128 stands for zero in the data rows.
Here are some points, one per row:
[ 97 136 146 124 150 124 161  93 154  88 142  77 180 157 115 152 137 186
  98 151  97 148 150 139 164 118 128 117 160 128 175 157 129 158 159 119
 212 211 183  72 123 176 156  98  69  89  83 188 155  54 110 120 144 178
  88 170 105 110 155 123  92 183 170 124]
[ 81 113 110 143 114 118  88 151 155 169 123 189 135 145 144  98  82 143
 141 173 118 142  97 143  93 137 119 199 133  98 112 183 121 130  98 147
 171 105 134 113 130 155  68 104 127 171 130 141 211 135 105 124 129 105
  84 132 129 142  81 138 125  65  83 128]
[106 127 132 200 146 156 117  70 152 157 164 137 104 117 204 147 168  84
  93 145 149 172 125 105 134  85  72 107 106 135 168 136 109 131  97 122
 163 148  97 125 130 163 175  76 150 149 132 123 148 153 149 150 102 107
 113 151 108 152 168  79 167 151 106 113]
[ 95 135 151 176 156  65 145  68  39 179 159  88 160 112 116 152 167 158
 145 133 149 110  87 141 162 114 116 149  75 123 134 150  85 129 147 200
 118 128 118  87 100 151 133 114 121 117 137 164 111  88 215 139  91  92
 109 175 141 104 122 165  76 105 169 164]
[ 51 126  90  77 148 216 113 117  88 179  98 168 155 147 111 170 114 116
  78 111 135  90 128 146 122 134 129 100 119 187 170 164  71 107 120 115
 131 169 134 189  76  92 128 113 105 134 133 132 136 183 121  90 107 126
 137 101 161 174 118 102 132 137 192 139]
[122 110 178 135 130 122  94 146 110 126 113 154 153 145 137 161  93  76
 176 127 133 135 122 153 129 129 132  51 171 211 133 111 121 108 137 165
 168  61 142 161 152 112 171  83 110 117 136 149 113  98 144 106 115 166
  73 113  87 108  93 110  99 132 138 177]
[158 112 125 135 141 109 168 159  97 120 134 111 178  52 195 125  98 195
 164 114 137 121 119 152 122 111 187 131 142 111 140 125 155 129  58 108
 126 139  92 161 108  95 139 128 156  80  79 174 123 149 121 166 149 144
  89 137 134 162 160 183 108 162 123 143]
[148  80 174 140 134 122 128 138 125 194 122 136 130 189 135 104  96 161
 148 154 175  69 172 133 156 102  96 172 166 117 110 138  85 113 157 154
  95 120 131 167 170 156  91 130 171 137 103 146 127 146 103 124  96 146
 157  86  74  87 177 193 170 178 147  96]
[184 141 144 120 100  84 134 167 167 118 148 125 129  78 119 130 112  70
 133  87 157 116 183 149 117  72  60 155 104 124 119 155 163 126  56 143
  79 173 159 112 117 110 128 177 146 179 137  80  97 130  95 128 141  70
  94 136  87 142  98 117 117 103 156 174]
[110 145 172 110 129 130 124 138 122 107 121 191  45 166 139 148 129 115
 128  75  98  86  99  83 106 129 150 149 117 156  89 144 113 179 127 133
 141 159 111 144  90 130 178 187 111 117  79  63 138 171 179 125 141 134
  99 108 120  81 109 133 127  91 118  98]
[132 170 165 159 132 204 125 162 118 135 101 147 180  94 150 127 200 125
 174  55 104 120 110 205 156  63 140 111 147  99  93 165 154 176 153  94
 141 127 160 127 167 170 115 122 107 115 142 150 110 119 160 118 130 111
 147 140 184 125  90 166 128 129  70  90]
[ 50 144 132  98 131  98 127 131 146  97 152 150 111 177 114  82 149 152
 134 133 155 107  88  79 118  88  91  83 116 146 114 129 165  39 139 103
 109 113 158 218 115 118  81  60 114 122  59  88 115 142 154 146 167 130
 143 126 160 110 129  94  93 111 113 160]
[180 158 116 151 100 121 168 150 196 133 156 120 165  77 141 104 154 151
 183 133 102  99 149  84 151 183 126 112 137  71 165  95  94 128 114 106
  37 125  98  85 131  90 126 149  74  99 124  96 120 198 131  85 120 155
 120  65 106  57  85 142 126 126  83 122]
[124  89 128 118  82 129 102 131 124 125 110 142  83 129 136  90 108 134
 149 131  65 154 203 106  95 174 129  99  89 130  95 138 154 122 172  90
 142 144 126 124 149 106 134 101 120 106 147 150 115 174 138  93 164 100
 158 171  40 157 132 147 161 104 153 138]
[182 122  74 153  77 113  36 128 126 111 121 147  88  90 152 157 141 176
 103 137 128 135  89 148 101 137 144 154  99  63 107 131 163 172 199  77
 141  93 139 157 161 108 116 161 110 192 124 134 127 122 116 131 125 141
 108 107 109 109 165  99 133 193 119 204]
[155 175  68 230 124  83 126 180 114 135 138 142 105 159  94 116 156 126
 129 117 111 107 193 124 127 167 117 142 101 133 100  66 118 188  83 135
 105 162  88  88  92 132 117 142 153  85 136 149 124 125  90  89 111  89
 149 141 165  67 122 116 141 159 111 152]
[220  95 108 115 145 152 102 158 160 108 158 102 118 150 172 163 179 115
 127 150 167  79 125 178 119 136 159 180  94 160 140  36 152  82 126 176
 150 164 121  77 147 109 151 125 104 116  99 190 139  55 137  78 130 143
 143 133 128 156 145 156 102  80 120 107]
[142 160  96 142 179  83  73 124  94 100 152 101 132 132 117 141 136 161
  88 143 102 155 171 158 166 124 142 160 117 140 143 117 169 145  79  84
 100  84 141 121  85 151 110 108 133 100 146  51  84  88  83 101 148 167
 134  88 102 134 113 110 154  79 160  57]
[141  79 138  73 123  99 103 113 123 115 131 156  91 104 135 147  86  79
 156 132 101  99 144 127  77 154 114 102 128 123 134 161 103 147 137  97
  69 109 143  74 140 143 143  68 119 136  94 164 150  94 107 224 100 135
 128 121 175 128  81 104 139 118 155 124]
[ 93 122 115 136  73 134 152  80 111 130  66 117 104 124 154 139 178 111
 116 172 126 119 110 130 191  66 183 115 188 157 179 154 129 168 148 152
 153 108 124  61 129  92  92 117 142 116  93 145 160 101  91 149 128  89
 170 152 118 100 168 153  94  92 102 146]
[ 85 105 135  99 185 178  77 118 166 140  99  86 161 138  87  82 139 142
  81 100 193 162 142  90 115 175 146 113 193  85 109  96  84 144 141 101
  95 135 133 134  89 141 113 120 194 110 105  90 145 112 147 123 176  83
 151 153 112 110 128  96 140 108 126 128]
[154 110  98  64 139  95 203 146 118 119 154 143 171  71  87 116 126 124
  58  89 142 144 130  71 128 124 133 156  87 195 179  86 167 122 159 101
 114 104 171 135 163 187 111 148 168 153 133 111 153 128 189 148  84  72
 136 193 104 127  95 172 168 130  82  88]
[152 156 105  95 129 188 126 135 130  66 148 142 166 140 130 102 103 146
 106 124 130 109  81 109 125  88  85 100 121 149  96  95  80 104 167 156
 151 100 122  84  82 155 134 148 136 133 166 119  98 154 103 111 177  99
 109  88 191 114 181 108 111 116 156 140]
[127 149 155 135 187 135 135 158 101 124 165 104 151 175 123 129 136 118
 109 139  90 132 123 135 114 149 167 149 124 126 144 172 170  92 181 177
 123 146  87 125 161 129 113 190 138 128 106 126  80 165  91 151 115 103
 173  86  64 138  86  97  97 162  61 101]
[104  55  78 156 110 127 141  84 126  95  98 134 123 127  96 119  77 154
 152 100 167 133 156 152 163 130 112 137 123 131 131 144 195 108 115 181
 130 195  85 108 183 132 155 157 145 120 189 108 116  81 141 126 117 175
 140  93 154 101 142 135 136  74  96 138]
[ 84 187 157 158 105 101 163  87 131  89  68 142  96  80  80 186  42 103
 115 121 162 100 117 133  91 156 193 113 158 132  59 192 118  86 130 157
 119 110 149 150 155 132 140  67 109 117 162 102 128 140 170 129 146 119
 150 134 147 166 138  98 141 161 150 111]
[135 119 170  96  98 132 108 159 153 147 166  80 129 214 182 103 100 127
 158 158  96 144  80  97 180 165 147 189 158 136 186 114 159 180  82  75
  69 132  92 113 156 120 139 150 126 127 186 113 127 138 128 108 160 105
 159 170 194 118 121 101 125 183 166 126]
[162 102 120  81  62 169 181 131 154 125  89 130  99 157  66 130 140  91
 108 173 116 222  96 121  78  91 102 140 114  39 144  94  98  82  97 124
 132  43 152 220 100 137 174 163  98  74 146 140 116 120 135 152  86 162
 125 114 134 172 152  92 147 116 135 131]
[179 140 137 134 128 116 145 166 118 138 115 140 117  80 127  69 150  47
 139 118 141 150 126 152 145 160 158 112  83  98 110 172 112 102 146 150
 184 142  98 149  85  97  64 133 134 221 161  90  97 140 151 173 101 190
 102 185 162 103 144 106 152 109 152 113]
[110 167 128 109 168 147 149  90 136 170  89 126  74 129 104 126 101 149
 149 155 108 178 119  89 114  99 124  68 188 143  50  76 142 118 173 159
  82 128 145 147 108  85 135 156 109 160 164 124 155 127 113 153 125 153
 116  93 149 233 126 147 201 184 124 137]
[106 137 124 104 142 118 152  91 120 127 169  40 135 113 107 154 169 131
 131 116 111 129 134 139 110 206  66 103 108 122 140  72  89 151  74  65
 218  93 134 141 173  96 136 173 170 146 137 166 150 141  49 109 143 180
 165 105 124 183 144 190  67 125 132  99]
These points spread out most along one direction. How far along it is each point below, from 0 to 99? 50 is the average, and the first point above lies past it. One standard deviation of the points above along it is 16.
[127 149 155 135 187 135 135 158 101 124 165 104 151 175 123 129 136 118
 109 139  90 132 123 135 114 149 167 149 124 126 144 172 170  92 181 177
 123 146  87 125 161 129 113 190 138 128 106 126  80 165  91 151 115 103
 173  86  64 138  86  97  97 162  61 101] 58
[104  55  78 156 110 127 141  84 126  95  98 134 123 127  96 119  77 154
 152 100 167 133 156 152 163 130 112 137 123 131 131 144 195 108 115 181
 130 195  85 108 183 132 155 157 145 120 189 108 116  81 141 126 117 175
 140  93 154 101 142 135 136  74  96 138] 57
[154 110  98  64 139  95 203 146 118 119 154 143 171  71  87 116 126 124
  58  89 142 144 130  71 128 124 133 156  87 195 179  86 167 122 159 101
 114 104 171 135 163 187 111 148 168 153 133 111 153 128 189 148  84  72
 136 193 104 127  95 172 168 130  82  88] 54
[ 85 105 135  99 185 178  77 118 166 140  99  86 161 138  87  82 139 142
  81 100 193 162 142  90 115 175 146 113 193  85 109  96  84 144 141 101
  95 135 133 134  89 141 113 120 194 110 105  90 145 112 147 123 176  83
 151 153 112 110 128  96 140 108 126 128] 42
[182 122  74 153  77 113  36 128 126 111 121 147  88  90 152 157 141 176
 103 137 128 135  89 148 101 137 144 154  99  63 107 131 163 172 199  77
 141  93 139 157 161 108 116 161 110 192 124 134 127 122 116 131 125 141
 108 107 109 109 165  99 133 193 119 204] 51
[106 137 124 104 142 118 152  91 120 127 169  40 135 113 107 154 169 131
 131 116 111 129 134 139 110 206  66 103 108 122 140  72  89 151  74  65
 218  93 134 141 173  96 136 173 170 146 137 166 150 141  49 109 143 180
 165 105 124 183 144 190  67 125 132  99] 64
[124  89 128 118  82 129 102 131 124 125 110 142  83 129 136  90 108 134
 149 131  65 154 203 106  95 174 129  99  89 130  95 138 154 122 172  90
 142 144 126 124 149 106 134 101 120 106 147 150 115 174 138  93 164 100
 158 171  40 157 132 147 161 104 153 138] 45
[158 112 125 135 141 109 168 159  97 120 134 111 178  52 195 125  98 195
 164 114 137 121 119 152 122 111 187 131 142 111 140 125 155 129  58 108
 126 139  92 161 108  95 139 128 156  80  79 174 123 149 121 166 149 144
  89 137 134 162 160 183 108 162 123 143] 63
[106 127 132 200 146 156 117  70 152 157 164 137 104 117 204 147 168  84
  93 145 149 172 125 105 134  85  72 107 106 135 168 136 109 131  97 122
 163 148  97 125 130 163 175  76 150 149 132 123 148 153 149 150 102 107
 113 151 108 152 168  79 167 151 106 113] 46
[110 145 172 110 129 130 124 138 122 107 121 191  45 166 139 148 129 115
 128  75  98  86  99  83 106 129 150 149 117 156  89 144 113 179 127 133
 141 159 111 144  90 130 178 187 111 117  79  63 138 171 179 125 141 134
  99 108 120  81 109 133 127  91 118  98] 41
[148  80 174 140 134 122 128 138 125 194 122 136 130 189 135 104  96 161
 148 154 175  69 172 133 156 102  96 172 166 117 110 138  85 113 157 154
  95 120 131 167 170 156  91 130 171 137 103 146 127 146 103 124  96 146
 157  86  74  87 177 193 170 178 147  96] 54
